Here are some points:
tensor([ 1.5,  0.4, -1.5, -1.5, -1.5,  1.2, -1.5,  1.5, -1.5,  1.5, -0.8, -1.2, -1.5, -1.5, -1.2,  1.2])
tensor([-0.4, -1.5, -0.4,  0.8,  1.5, -1.5,  0.4, -0.4,  0.0, -0.8,  1.5,  1.2, -0.4, -0.8,  1.2,  0.0])
tensor([-1.5, -0.8,  0.0,  0.8,  0.0, -0.8,  0.8, -1.5,  0.4, -0.8,  0.4,  0.4,  1.2, -0.8,  0.4,  0.4])
tensor([-1.5, -1.2,  0.0,  1.2,  0.4, -1.5,  1.2, -1.2,  0.4, -1.2,  0.4,  0.4,  1.5, -0.8,  0.8,  0.0])
tensor([ 0.8,  1.5,  1.2, -0.8, -0.4,  1.5, -0.8,  0.4,  0.8,  0.8, -1.5, -0.4, -1.2,  0.8,  0.4,  0.4])
tensor([ 0.8,  0.4,  1.5, -0.8, -0.4,  0.4, -0.8, -1.2,  1.2,  0.4, -1.5, -0.8,  0.0, -1.2,  1.2,  1.5])
tensor([ 0.8,  0.8,  0.0, -0.8, -1.5,  1.2, -1.2,  0.8, -0.8,  1.5, -1.2, -0.8,  1.2, -0.4,  0.0,  0.8])
tensor([-0.4,  0.4, -0.4, -0.4, -0.8,  0.4, -0.4,  0.4, -0.4,  0.8, -0.8, -0.4,  1.5,  0.8,  0.0, -0.4])
tensor([ 0.0, -0.8, -0.8,  1.5,  0.8,  0.8, -0.4, -1.5,  0.0, -0.8,  1.2, -0.4,  0.4,  1.2, -0.8, -1.5])
tensor([ 1.5,  1.5,  1.5, -0.8, -0.8,  1.5,  0.0,  1.5,  1.5,  0.0, -1.2, -0.8, -0.4,  1.5, -1.5, -0.8])
tensor([ 0.0, -1.2,  0.8,  1.5,  1.2, -1.5,  0.4, -1.2,  1.5, -1.5,  0.8,  1.2,  0.8, -0.4,  0.4,  0.0])
tensor([-1.5, -0.4, -0.8,  1.2,  0.4, -0.4,  1.2, -0.4,  0.4, -0.8,  0.8,  0.4,  0.8,  1.2, -1.2, -0.4])
tensor([ 1.2,  1.2,  0.4, -1.5, -1.5,  1.2, -1.5,  1.5, -0.8,  0.8, -1.5, -1.2, -1.2, -1.2, -0.8,  1.5])
tensor([ 1.5,  0.8, -1.2, -1.5, -1.5,  0.8, -1.5,  1.5, -1.5,  0.4, -1.5, -1.5, -1.5, -1.5, -1.2,  1.5])
tensor([-0.8, -0.4, -0.4,  0.8,  0.4, -0.8,  1.2,  0.0,  0.8,  0.0,  0.0,  0.0,  1.2,  0.8,  0.4, -1.5])
tensor([ 0.8,  0.0,  0.8, -1.2, -1.5,  1.2, -1.2,  0.0, -1.5,  1.5, -0.4, -0.8,  0.0, -1.5,  0.8,  1.2])
tensor([ 0.0,  1.2, -0.8, -0.4,  0.0,  0.0,  1.5,  1.2,  0.0,  0.8, -0.8,  0.8,  0.0,  1.2,  1.5,  0.4])
tensor([ 0.4, -1.5,  1.2,  0.8,  0.4, -1.2,  0.0, -0.4,  0.8, -0.8,  1.5,  0.8,  0.0, -0.4,  0.0,  1.2])
tensor([ 0.4, -1.5,  1.2,  1.5,  0.4, -1.2, -0.4, -1.2,  1.2, -1.2,  1.2,  0.4,  0.4,  0.0, -0.4,  0.4])
Then 10 other points, each followed by its number:
tensor([-1.5, -0.8,  0.4,  0.0, -0.8,  0.0, -0.4, -1.2, -1.2,  0.0,  0.0, -0.4,  1.5, -0.8,  0.8,  0.8]) 0
tensor([-1.5,  0.8, -0.8,  0.0,  1.2,  0.0,  0.8,  0.4, -1.2,  1.2,  0.4,  1.5,  0.0,  0.8,  1.5, -0.8]) 1
tensor([-0.8, -0.4,  0.0,  0.4,  0.0, -0.8,  0.8,  0.0,  0.4, -0.4,  0.4,  0.0,  1.2,  0.8,  0.0, -1.2]) 2
tensor([-0.4, -0.8,  0.8,  0.8,  0.8, -1.5,  0.8, -1.5,  1.2, -1.5,  0.4,  0.8,  1.2, -0.4,  0.8, -0.4]) 3
tensor([ 1.5,  0.8, -0.8, -1.5, -1.2,  0.8, -1.5,  1.5, -0.8,  0.4, -1.2, -1.5, -1.5, -1.2, -1.2,  1.5]) 4
tensor([-0.8, -1.5,  0.0,  1.2,  1.5, -1.2,  0.4, -0.4, -0.4, -0.8,  1.5,  1.2, -0.4, -0.4,  0.4,  0.4]) 5
tensor([-0.8, -1.2, -0.8,  0.8,  1.5, -1.2,  1.2,  0.0, -0.8, -0.4,  1.5,  1.2, -0.8,  0.0,  1.2,  0.0]) 6
tensor([ 1.5,  0.8,  1.5, -1.2, -0.4,  1.5, -1.2, -1.2,  1.2, -0.8,  0.0, -1.5, -1.2, -1.5, -1.5,  1.5]) 7
tensor([ 1.5,  0.0, -1.5, -1.5, -1.2, -0.4, -1.5,  1.5, -0.8,  0.0, -1.5, -1.5, -1.5, -1.5, -1.5,  1.2]) 8
tensor([ 0.8, -0.4,  1.5, -1.5,  0.0, -0.8, -1.2, -0.8,  1.2, -1.5, -0.4, -1.5, -1.5, -1.5, -1.5, -1.5]) 9
Which two of these numbered points are nearest to each point below, looking only along the 3 directions in which the first points spread most? Their numbers follow each, nearest first.
tensor([ 1.2,  0.4,  1.5, -1.2, -0.4,  1.2, -0.8, -1.5,  1.5, -0.4, -0.4, -1.5, -0.4, -1.5, -0.8,  1.5]) > 7 9
tensor([-1.2,  0.4, -1.5,  0.0,  1.2,  0.4,  1.5,  1.2, -0.8,  1.2,  0.0,  1.5, -0.8,  1.5,  0.8, -0.4]) > 1 2
tensor([ 0.0, -1.5,  0.0,  0.8,  0.4, -0.8,  0.0,  0.0,  0.4, -0.8,  1.5,  1.2,  0.0,  0.0, -0.4,  0.8]) > 5 6
tensor([-1.2,  0.8, -1.2,  0.0,  1.2,  0.4,  0.4,  0.4, -1.2,  0.8, -0.4,  1.5, -0.4,  1.2,  1.5,  0.0]) > 1 2
tensor([ 1.2,  0.8,  0.4, -1.5, -1.5,  0.8, -1.5,  1.5, -0.8,  1.2, -1.5, -1.5, -1.2, -1.2,  0.0,  1.2]) > 4 8
tensor([ 0.8,  1.2,  1.2, -0.8, -1.5,  0.8, -0.8,  0.8, -0.8,  1.5, -0.8, -0.8,  0.8, -0.4,  0.4,  0.8]) > 4 8
Now 10 new points, numbered from 0 again:
tensor([ 1.5,  0.0, -1.5, -1.5, -1.2,  0.0, -1.2,  1.5, -0.4,  0.0, -1.2, -1.5, -1.5, -1.2, -1.2,  1.2]) 0
tensor([-0.8, -0.8, -0.4,  0.4,  1.5, -1.5,  0.8, -0.4, -0.4, -0.4,  1.5,  1.5, -0.4, -0.4,  1.5,  0.4]) 1
tensor([-1.2, -0.8, -0.8,  1.5,  0.8, -0.8,  1.5, -0.8,  0.8, -1.2,  0.4,  0.4,  0.8,  0.4, -0.8, -1.2]) 2
tensor([-1.2,  0.0, -0.8,  0.0, -0.8,  0.0,  0.0,  0.8,  0.0,  0.4, -0.8, -0.4,  1.5,  0.8, -0.4, -0.4]) 3
tensor([-1.2,  1.2, -1.5,  0.0,  0.4,  0.0,  1.5,  1.2, -0.4,  0.8, -0.4,  1.2, -0.4,  1.5,  0.8,  0.0]) 4
tensor([-0.8,  0.0, -1.2,  0.4,  1.5, -0.4,  1.5,  0.8, -1.2,  0.4,  1.2,  1.5, -0.4,  1.5,  1.2, -0.8]) 5
tensor([-0.4, -1.2, -1.2,  1.5,  1.2,  0.0, -0.4, -1.5,  0.4, -1.2,  0.8,  0.0,  0.4,  0.4,  0.0, -1.2]) 6
tensor([-0.8, -0.8, -0.4,  0.8,  1.2, -1.2,  1.5, -0.8,  0.8, -0.8,  0.4,  0.4,  1.2,  0.4, -0.4, -1.2]) 7
tensor([ 0.8,  1.5, -1.5,  0.4, -0.4,  1.5,  0.0, -0.4,  0.0,  0.4,  0.4,  0.0, -0.8,  1.5, -1.2, -1.5]) 8
tensor([-0.8,  0.8, -1.2,  0.4,  1.5, -0.4,  1.5,  1.2, -0.8,  0.4,  0.8,  1.5, -0.8,  1.5,  0.8, -0.8]) 9
Which two of these numbered points are nearest to each point below, looking only along the 3 directions in which the first points spread most? Their numbers follow each, nearest first.
tensor([ 1.2,  0.0, -0.4, -1.5, -1.5,  1.5, -1.5,  1.2, -1.5,  1.2, -0.8, -1.2, -1.5, -1.5, -0.4,  1.5]) > 0 3
tensor([-0.8, -0.8,  0.4,  1.2,  1.2, -1.5,  1.2, -1.2,  1.2, -1.5,  0.8,  0.8,  0.8, -0.4,  0.0, -0.4]) > 6 7
tensor([ 1.2,  1.5, -1.5,  0.0, -0.8,  1.5,  0.4,  0.8,  0.4,  1.2,  0.4,  0.4, -0.8,  1.5, -1.5, -1.5]) > 8 4
tensor([-0.4, -0.4,  0.4,  1.5,  1.2, -1.2,  1.2, -0.8,  0.8, -1.2,  0.8,  0.8,  0.8,  0.4, -0.4, -0.8]) > 7 2
tensor([ 0.4,  0.4, -1.5,  1.5,  0.0,  1.5,  0.0, -1.5,  0.0, -0.4,  0.8, -0.4, -0.8,  1.5, -1.2, -1.5]) > 4 9
tensor([-1.2, -0.4, -0.4,  0.4, -0.4, -0.4,  0.8,  0.4,  0.4,  0.0, -0.4,  0.0,  1.2,  1.2, -0.8, -1.2]) > 9 4
